Each run below is a few steps of one of 7 hidden systems, one row a step.
seq 1, B, 10 rows:
[[ 13  20  15  -2   6  -2 -42  17   2   8   6   8   8 -23  -5   1  25 -20]
 [  3  35  -1 -11  12 -27 -11   1  21  -4   1   8  16  -1   0  17   5 -30]
 [ 17   9   0 -17  22 -17  -5  -2  -9   6 -19   8 -11 -10 -10   8  37 -29]
 [ 21  27 -22 -23  23 -12 -22  -4   7   0  -9   5  -8  24   0  -4   0  -9]
 [  3  12 -33 -11   3 -16  21 -11  -7  11 -16  -8 -20  17  -1   6  20 -22]
 [  6   2 -16 -36  -5   1  -8   8 -15  11 -17   2 -32  24  -1  -6   7  15]
 [  1  -8 -28 -18  -8  -7  23  -8  13  21 -16 -17  -3  29   0  -1 -17   9]
 [  0 -33  -5 -17 -11   2  31  -1 -20  11   1   1 -24  10  -1 -17  -2  14]
 [  5 -12   0   7 -16  16  13  -6  -3  -5 -14  -2   0  25   2 -19 -31  35]
 [ -5 -29  -8  27 -29  12  28   4  -7  11  18 -15   0  -1   1 -15  -9  10]]
seq 2, Z:
[[-13  -7  15 -30  20 -17  20 -14   0  10 -18   2   2 -24  -4  13  17 -17]
 [ 32 -15   6 -16  39  -4 -24  -3  -3   6  -6  16  -6   6   0  -7  -4  -4]
 [ 12  14 -32  19  17  -1  16 -20 -10   4  -2  -3  -5  13  14 -17  -8 -27]
 [-11  16  -9 -13 -21  15 -10   0 -32   0  -8  -1 -36  17   1  -5  21  -7]
 [ -7   6 -16 -28 -23  -6  -8  12  19  31 -12 -11   2  21   6   7 -16   9]
 [-13 -24   5 -29  -4 -13  38   2  -1  23   6   1  -1 -19  -1 -12   1   1]
 [ 25 -20  27 -12   7   4   3  -7  -9  -8 -13  20   0  15 -11 -21 -16  15]
 [ 22 -12 -16  42 -11  11  10  -2  -7  13   4  -7   6  11   6 -22 -12 -11]
 [-16  24   3  11 -40  15  -1  11 -23 -16  18   6 -15   4   3 -20   5   5]
 [-10   7  15  -2 -41   2 -10  13  18  11 -18 -11  17   6 -11  15   0  10]]
seq 3, B:
[[ -2  -2  -6  -8  28   3 -10   5  18 -16  -9   0   7  -7   4   3 -19  50]
 [-10 -24 -12  15  18   3  19 -22   9 -17  24 -28   1  -4 -13  11   6  -2]
 [-11 -11   5  11  14  12 -17   3 -19 -25   7  16 -26  -1  18  15  -5  26]
 [-23   9 -16  15  12  21 -11 -14  17  -1  -4 -32  15 -12   6   9  -8  15]
 [-30 -23  12 -11   4   5 -12  -2  -7  -3  36  -3 -16  -8   5  22   5 -10]
 [-17   2  19  -3  26  11 -15 -14   3  -4 -28   8   8 -12  20  17 -20  14]
 [ -9 -12   0   2  27  18 -11 -27   0   9  22 -26   7 -14  -1  -8   0 -28]
 [-19  12  17   3   7   5 -18 -14 -21 -17   8  24 -17   9  26  13 -16 -19]
 [-13  15   1   8   4  24 -20 -14  -6  24 -29 -18   8 -16  10  -1   6 -18]
 [-16   3   9 -28  -5   1 -25  -3  -3  19  34   2  -6   7   9  -2 -10 -34]]
seq 4, W (10 x 18):
[[ -8 -16 -27  10  -3 -26  34  11  18   5  19 -10   0  -8   4  19   5   3]
 [-11 -12  20 -17  14   8  -6   1  -9 -27 -12   6 -14 -14 -10   8  12  36]
 [ 21 -23 -19  19  16   4  -5  -4  28   2   2 -24  17  14  -9   7 -17  16]
 [-22 -11 -16  16  13  -3  18   4 -14 -15  27   4 -20 -21  17   8   7   8]
 [-11   9   7   0   6  26 -28 -11   5 -23 -21 -14   1   9  -6  14  -4  31]
 [ -7 -27 -20  15   3  -1  -3   5  19  29  19 -21   8  -5  13  20 -12 -10]
 [-32   9  12 -14  26   3   2  -9  -8 -19   1  15  -7 -25  19   7  -8  14]
 [  7 -11   5  12  19  26 -21 -26   8   7 -23 -25  15   7  -9   4  -8  -5]
 [ -9  -5 -19  13  15  -3  -8   2  -8  15  33   7 -11  -7  33   1 -17 -21]
 [-27  36   7  -7   6  17  -7 -21  -9 -14 -28  -3  -1  -4   9   0   0   2]]
seq 5, S (10 x 18):
[[  5   0   4  -6   6  -1  21  -7   2   7  27   6  16 -13   0 -43 -19 -13]
 [ 10   5  33  31 -21  11   0  -4 -21 -24 -10  20   0   8  -7  -6   4  -9]
 [ 12   9  -7  23 -26   7 -29  28  11  28   1  -5  16  -4   8  -6  -5   0]
 [-21  32   9 -22 -23 -18   5   9   9  -6  25   5  10 -13  -7  -4   9 -16]
 [ 12 -10  36  -4   4 -14  -9  12   9  -6 -25  18  12 -13 -13  26  17   5]
 [ 30   4 -17   2  31 -18  -6  11  22  12  14   5  20 -13   3 -17  -7  -3]
 [  8  31  -6  14   7 -10  16  -7 -15 -35   5  12  -8  -3  -9 -10  26 -15]
 [ 19   5 -12  18  -8   5 -30  20  -1  -2 -21  -3 -12  11  -6  22  23  14]
 [ -9  18 -39 -24  -4 -21   7  15  21  12  19 -14  -2   1   1   3   4   5]
 [-10 -10  12 -26   9 -13  23  -7  -6 -25 -11   5 -17  -6 -18  16  25  15]]
seq 6, W, 10 rows:
[[-21   3   1 -32  16 -17 -10  11  -5   8   4  20 -20 -14  21  21   3   0]
 [  8   6  -3 -22  32   3   1 -24  14   4 -39 -16  14   1 -11  -2  -2   6]
 [ 11 -30 -17   0  24  -1   3 -12 -15  17  20  -1 -21  11  10  -3  -3 -24]
 [ -9  31 -18  -2   7   9   3  -9 -19 -18 -21  11 -20  15  20 -13 -13  17]
 [-10  -9 -13  -6 -26  22  -4 -11  -4  26  -5 -35  -8  18  -9  -2   4 -10]
 [-21  -9   7 -25 -14 -13   8   8   0  14  14  22 -11  12  25   5 -32   4]
 [ -8  -3  17  -8  -1  13  26 -17  -2  10 -36  -7  16 -16  -5 -22  -8  14]
 [ 13 -29  16   9  -3  14  -8  -8 -10   3  35   2  -1  13  -4 -22 -19 -17]
 [ -4  27  -1  36 -18   2  16   3 -11 -15  -7  22   3   0  22 -12 -17   3]
 [-11   8  18   4 -35  25 -22   7  -7   9   8 -19   6 -11 -16 -11  20  -9]]
seq 7, S:
[[ 20 -11 -13  -1  38   2 -27   2   7  16  24  -7   4 -14   3 -12   3 -10]
 [ -7  35 -10   8   8 -10  14 -19  -9 -30  -3  13 -10  17  11   3  -5 -19]
 [  4  -8  -6  11  -2  15 -23   6 -13  18 -28 -16 -14  -9  -4  17  32  -3]
 [ -8  12 -23 -36   4 -12 -15   3  14  10  20  -1 -10  24  10   2 -20  -1]
 [-13 -11   8 -12   4 -10  40 -18 -12   1 -31   0 -10  -9  -5  11  19  -8]
 [ 25 -30   1 -12  20  16 -27   1 -10  12   0   3 -13  12  -1 -14 -11  14]
 [ -3  13 -25  13 -12  -5  37 -17  -3   1   2  -4   0  22   9 -17 -19 -13]
 [-10 -14  19   3 -27  26  -8   8 -32   4  -6  -1 -23  -8  -4  -6  25   6]
 [ -2   0   1 -15 -21   1 -16   8  23  16   1  -3  13  29   4   3 -36  14]
 [-17 -16  15  -3 -12 -11  41  -1  -3  13  12   1   9 -29  -2  -9   9 -15]]
seq 8, Z, 10 rows:
[[  5   1  11   3 -32   5  15  12  16  -3   1  -9  23  -4 -21 -23  -5  28]
 [ 11 -22  20  23 -29  -9  19  17   8  -9  18   5  13  -6 -19   1   7   8]
 [ 14   7  15  32 -10   1   0  21   6 -23   1  14  19 -18  -6 -10   0  28]
 [  6   8   5  36 -11   4  -3   5  15 -25  18 -16  22 -13 -23   2  18   0]
 [ -1  12   7  27  -9 -13 -11  23  10 -27  14  11   4 -13  -3  28  18   7]
 [ -3  19  -3  12  18  -6 -10   9  24 -19  -6 -10  20 -28 -10  19  18  17]
 [  2  -4  -5   2  30 -17  -6   0  17 -26  23  -5   3 -12 -15  28  23  -5]
 [  6   8 -16  11  40 -13  -5  -3   5 -25 -12   8  -6  -6   9  27   9  12]
 [ -3   4 -31   1  38   7 -11 -15   5 -15   4 -25 -11  -2  -4  12  16   3]
 [-15  -1 -24 -14  20  -9  -4 -10   0 -16   9  -4 -27  22   9  33  -1   3]]
seq 9, M (10 x 18):
[[  3  21   4   1   4   7 -10 -14  23 -11 -35 -17  24  10 -15   9  -5  12]
 [  1 -26  -8   5  10 -11  -7   7   2  21  33  -5  -6 -13   3  18  16 -31]
 [-15  27  -4 -15  22  -3  -1  -7   0 -28 -17  16  -8   3  15   5 -14  28]
 [ 10 -13  -8   2   4   9  -6 -17   8  24 -15 -35   8   3 -20   9  21 -24]
 [-10  -5 -13 -13  11 -13 -11  11  -7  -3  31  23 -25  11  28  10 -19   3]
 [-14  14  -5 -10   1  11  20 -21   1   4 -47 -18   6  -1  -5  -5   0  13]
 [  9 -33   4 -13  -1   6 -24   1  -7  18  32  -7 -16  17  -6   2   3 -21]
 [-14  13 -10   1   1  -7  25  -3  -2  -4 -16  21  -2   7  30  -7 -34  17]
 [ -2 -11  14  -7  -8  27  -4 -16 -16  12  -8 -26  -2  -9 -24 -18  24 -11]
 [  6  -5   4   5 -13  -8 -14  10   2  -2  28  24  -5  31  17   2 -36  -5]]
seq 10, C (10 x 18):
[[ 13 -26  10  -6 -26 -11  13  18 -12  36   3  11  -6  -9  -3 -12  11 -18]
 [  8  20   7 -16 -21  -7  16  11  -8  -3 -10  27  -3  10   2 -32 -15  16]
 [ 27  -9   6  18 -30  -4  21   8  -2  14 -12  -5  11   2 -24 -16  18 -13]
 [ 12   7   1   2 -28 -14   2  35  -9  -4  24  28 -12  -1   4 -17   2  13]
 [ 12  23   0   8 -21  -9  26  10  11 -12 -22  -2  17  -7 -22 -13  17  16]
 [ 26 -18   7   7 -11 -15  -3  29   3  -8  26  10  -2  -8 -22  -1  24   5]
 [ 13  25 -16  13   5 -20  20  16  11 -28  -5  17   6  -6   1  -6   0  30]
 [ 21  -3 -10  16   7   0   3   4   3 -17   7 -19   1 -13 -32  -4  41   4]
 [  8   4 -19  13   4 -17  -9  20  10 -31  26  12 -12  14   2  17  -1  22]
 [ -3   9 -25  12  17  -3  17   1  13 -14 -15 -22   4 -22 -10  11  27  22]]
seq 11, C:
[[  8  11  13   7  28  -3   0 -25  -6  -5   5   4  12 -13  -2 -11   9 -45]
 [ 11  24   2  11   4   3 -39   0 -15   0  -5  19 -13  14  18   8   0 -28]
 [ -8  35 -21 -12  -6 -10 -15   5  12  28 -10 -11   6  -4   8   8  10 -27]
 [-10   2  11 -46  -1 -19  -7   1  -3  10  -2   8 -16   6  -7  19  20 -21]
 [ 19  -7  -2 -26  19 -17   4   1   7  23 -39  15  -1  11   9   7 -11   4]
 [ 17 -10 -22 -17  16  -6  20 -11 -10  24   2  -3 -11   5   0 -29   1 -22]
 [  6   3 -12   0 -22   4  10  -6 -27  -2 -11   9 -31  40   6  -8  -3  -6]
 [ -1  -4 -19   3 -39   6   4  19  -1  35 -18 -16  -7   8   2  -4   5  11]
 [-15 -12   8 -31 -33  -9  22  14   2   8  19   1  -6   4 -11 -10  -4  15]
 [ 11 -25  23   3 -14  -3  29   4  -3  -4 -27  14   6   1 -10  -4  -7  27]]
seq 12, V (10 x 18):
[[ -6  -6  -8 -10   3 -24  19  15  17   6  25 -11   9 -31 -14   8  28  -7]
 [ 10   4  21  -3  15 -10  -6   3   7 -41 -12  21   0   2 -14  16   4  26]
 [ 28 -10 -30  22  27  -5  -4   2  22  14  -9 -21  14  -6  -5   4   7   2]
 [-10  12 -21  -3  19 -11   4   2  -5 -32  37   4 -21  -4   1   4  14   4]
 [ -3   9  -9  14  -7  11 -12  -4   5 -18 -32 -16  -5  20  -8  29   8  21]
 [ -7 -24 -24 -23  15  -6  -9  11  14  27  17 -20 -10  -8   3  13   5   9]
 [-22   5   2 -16  20  -4  23 -22   4 -33  -7   5  -5   7   3   9 -16  22]
 [ 12 -34  -4  14  20  27 -11 -17  -7   9 -21 -21  -7   9  -4   3  -2   8]
 [-17  -1 -25   1   9   4  -2  -2   0   0  40  -1 -13   8  27  -8 -29   4]
 [-32   5  12  13 -18  25  11 -22 -14 -16 -17 -18  -4   2  -1  10   3   2]]
seq 13, V (10 x 18):
[[-11   9 -13 -27  15  -5   8  -4   9 -26  21 -17  -7  -8 -23  -3  22  17]
 [ 11 -24  -3   9   9  -6  -2  -6   8 -17 -22   0 -10  28  -6  38  -5  17]
 [ -1 -10 -38   0  28   4   6   7   6  16   4 -15  -6 -21  14 -10  -2  27]
 [-18   1  -4  -8   6  11   8 -25   0 -41  21 -16 -11  23 -14   3  -6  12]
 [ -4 -33  -6  23  -3  14  -8   0  -5  12 -20 -10 -12  11  16  31  -8  15]
 [-27   0 -13 -20  11  12  -3   0   9   8  26 -14   3 -18  13 -18 -19  23]
 [-19 -18  26   5  -1  13  10 -34  -1 -24  -2 -10   4  17 -10  17 -14  -7]
 [ -1 -25   5  17  14  19 -26   5  -8  26  -5   4  -2 -14  28   4 -20   6]
 [-25  25  -1  -4   5  11  -1 -19   7  -7  28 -13  16  -9   8 -21 -22 -12]
 [-13 -13  34  16 -10  15 -16 -16 -18  -4  -9   3  -6   6   2  27   7 -29]]
seq 14, M (10 x 18):
[[-41  -3   7 -27   4  16 -15  -8 -11  -1  13  -4 -18  -3  15   9 -11   9]
 [-13 -12  16 -16   2  10  -3 -27  12  13 -23 -12  14  18   1  13 -28  -9]
 [-10 -26  10  -8  22   9  -4 -15 -17  24  11   5 -10 -11  22  -5 -14 -24]
 [-12  24   8  -7  12  21  -7 -30 -14 -13 -11   5  -2  17  13 -20 -28  -6]
 [ -7   0   9  10 -22  17 -13 -14 -17  27  -5  -9  -4  10   7  -1   1 -45]
 [-21  22  15 -25 -16   0 -16   8 -11  12  11  23  -9   0  24 -12 -19 -10]
 [ -4  15  27 -21 -12  -2  12 -15   0  15 -27   3  17  -2 -10 -12   0 -26]
 [ 21  -6  20 -11   7  -8 -16   5 -17  17  10  28  -6  -2   5 -16   1 -33]
 [ 11  43  -4   3   3  -8  11  -4  -8  -3 -18  21   6  -2  11 -29  -8 -12]
 [ 14  17   4   1 -23   1  -9   4 -18   7  -1  -1 -10   3 -18 -13  35 -34]]

Name the system that made each run.
seq 15 (2 x 18):
[[  3  -8 -22  -1  13  21  17 -22  -7  17  -8 -28   0  -2  -4 -34  -4   1]
 [-13  -9   0   1 -13  11   1 -14 -20 -14  25   8 -27  33  14  -3 -22 -10]]

W
seq 16 (2 x 18):
[[-12  12 -15   7   9   6   2 -14  22  -4 -10 -37  20 -11 -14  17  16  -3]
 [-12 -23  10 -15  18  -5 -22   4  -2 -11  32   8 -18  -1   3  29   4   1]]

C
seq 17, 2 rows:
[[-28  19   7  -1 -21  33  -9 -19 -15  10 -14 -21   0  -2   4 -12   0 -10]
 [-15 -18  26 -25 -19   5 -22  -1  -4  26  12   5  -6  13   8  10 -15 -23]]

V
seq 18, 2 rows:
[[  0  27  25 -27 -26  -8  -5  13   9   5 -11  16  15   0 -10 -15  -5   3]
 [ 22 -12  21  -4  -1 -23  17   8   2  17   0  18  14 -14 -13 -10  13 -30]]

M
seq 19 (2 x 18):
[[  1   8 -18  -4  15  13   1 -15 -27   1  18  -6 -21  -1   5 -33   9 -18]
 [ -2  21  -5   5 -35   8  -5  -4 -14  -9 -14   5 -17  42   4   2  -9  -7]]

M
seq 20, 2 rows:
[[-15   5   3 -32  12   5  11 -11 -23 -18 -20   4 -29  -3  -3  -3  16  18]
 [ 26 -15 -10  -6  -4   6 -16  -6  12  23 -15 -16   4  35 -10   0 -14  -4]]

M
seq 21, 2 rows:
[[  3  23 -24 -20 -18 -15  18  25   8  12  -1   0   0  -9  -6 -24  11  22]
 [ 14 -10   3 -20 -17 -17  31   3  11  -6  -5  -5   2  10 -34  -5  16  10]]

Z
seq 22, 2 rows:
[[ -2   1   8 -27   4  -1  -3 -10  11 -34  -1  -2  -4  26 -21   9  -5  30]
 [ 13 -39 -21  18  16  -3  17  -4   7  20 -19 -12  -1   4   8  17  -6   7]]

V
seq 23:
[[-10  30   4  30  -7   0 -20   0  19 -18   8  -3  22   0   5  19  -7 -12]
 [-12   3  15   7  -4  -2 -21  14   2  19  -3  -1   7 -34   5  24  26 -22]]

W
seq 24, 2 rows:
[[ -5   2   5 -21   4  11  24 -21  -7  22 -26  -5   8  -5   1 -34 -14  -4]
 [  6 -17  14  -1  -8  12   4 -18 -22   4  17   8 -10  24   2 -27 -20 -23]]

W
seq 25 (2 x 18):
[[-14   0  -8 -15 -27  12  -3   2  14  20  28 -29  12   6 -11 -21  -8  -1]
 [-18 -24  33   0 -20 -12  24   1  -7  -7   3  21  -4   0   6  22  -8  -5]]

V
seq 26:
[[ 26   6  -2  16   9 -10  10 -18  14 -20  12  -8  18  16 -25  -7   5 -26]
 [ 10   4  -9  33  -9  -6  -5  27 -21  -5   2  23 -21 -11  17   7  19   3]]

S
seq 27, 2 rows:
[[  3  -2 -15 -17   3  19   4   1 -11  14  -1  -9  -8  -6   2 -44 -10  28]
 [ -1 -10   9   7 -33   7  20 -16  -5 -17  10 -10  -6  38 -20  -2  -6  -8]]

S
seq 28:
[[-23  21 -11   4 -27   2  16  -5 -17  -3 -21   7 -18  21  22   8 -11   1]
 [ -6 -15   3 -18 -25  21 -11   7  -6  38 -13 -23  -5  -4  -7 -11  10   7]]

B
seq 29:
[[ 20  12   8  44 -10  -4  -1   8  -1 -23  12   4  13 -11 -13  -3  23 -15]
 [ 12  18  -4  19 -17 -12 -28  34  12  -4  17   6   5 -12  -4  15  22  -2]]

V
seq 30:
[[ 15   1  -7  14  44   6   6 -13  -5 -15   8   6   5 -21   6 -29  -5   8]
 [  9  15 -13  34   4  17 -14 -20  -9 -29  14 -12  -6  22  -5  -2   3 -20]]

C
seq 31 (2 x 18):
[[-22  -3  17  16  -5  10  10 -29  -3  -7   4   1   8  15  15   8 -32 -23]
 [ -9 -10  21  18  -4  28 -14  -2 -29  19  -8   4  -6 -24  16 -15   4 -14]]

B
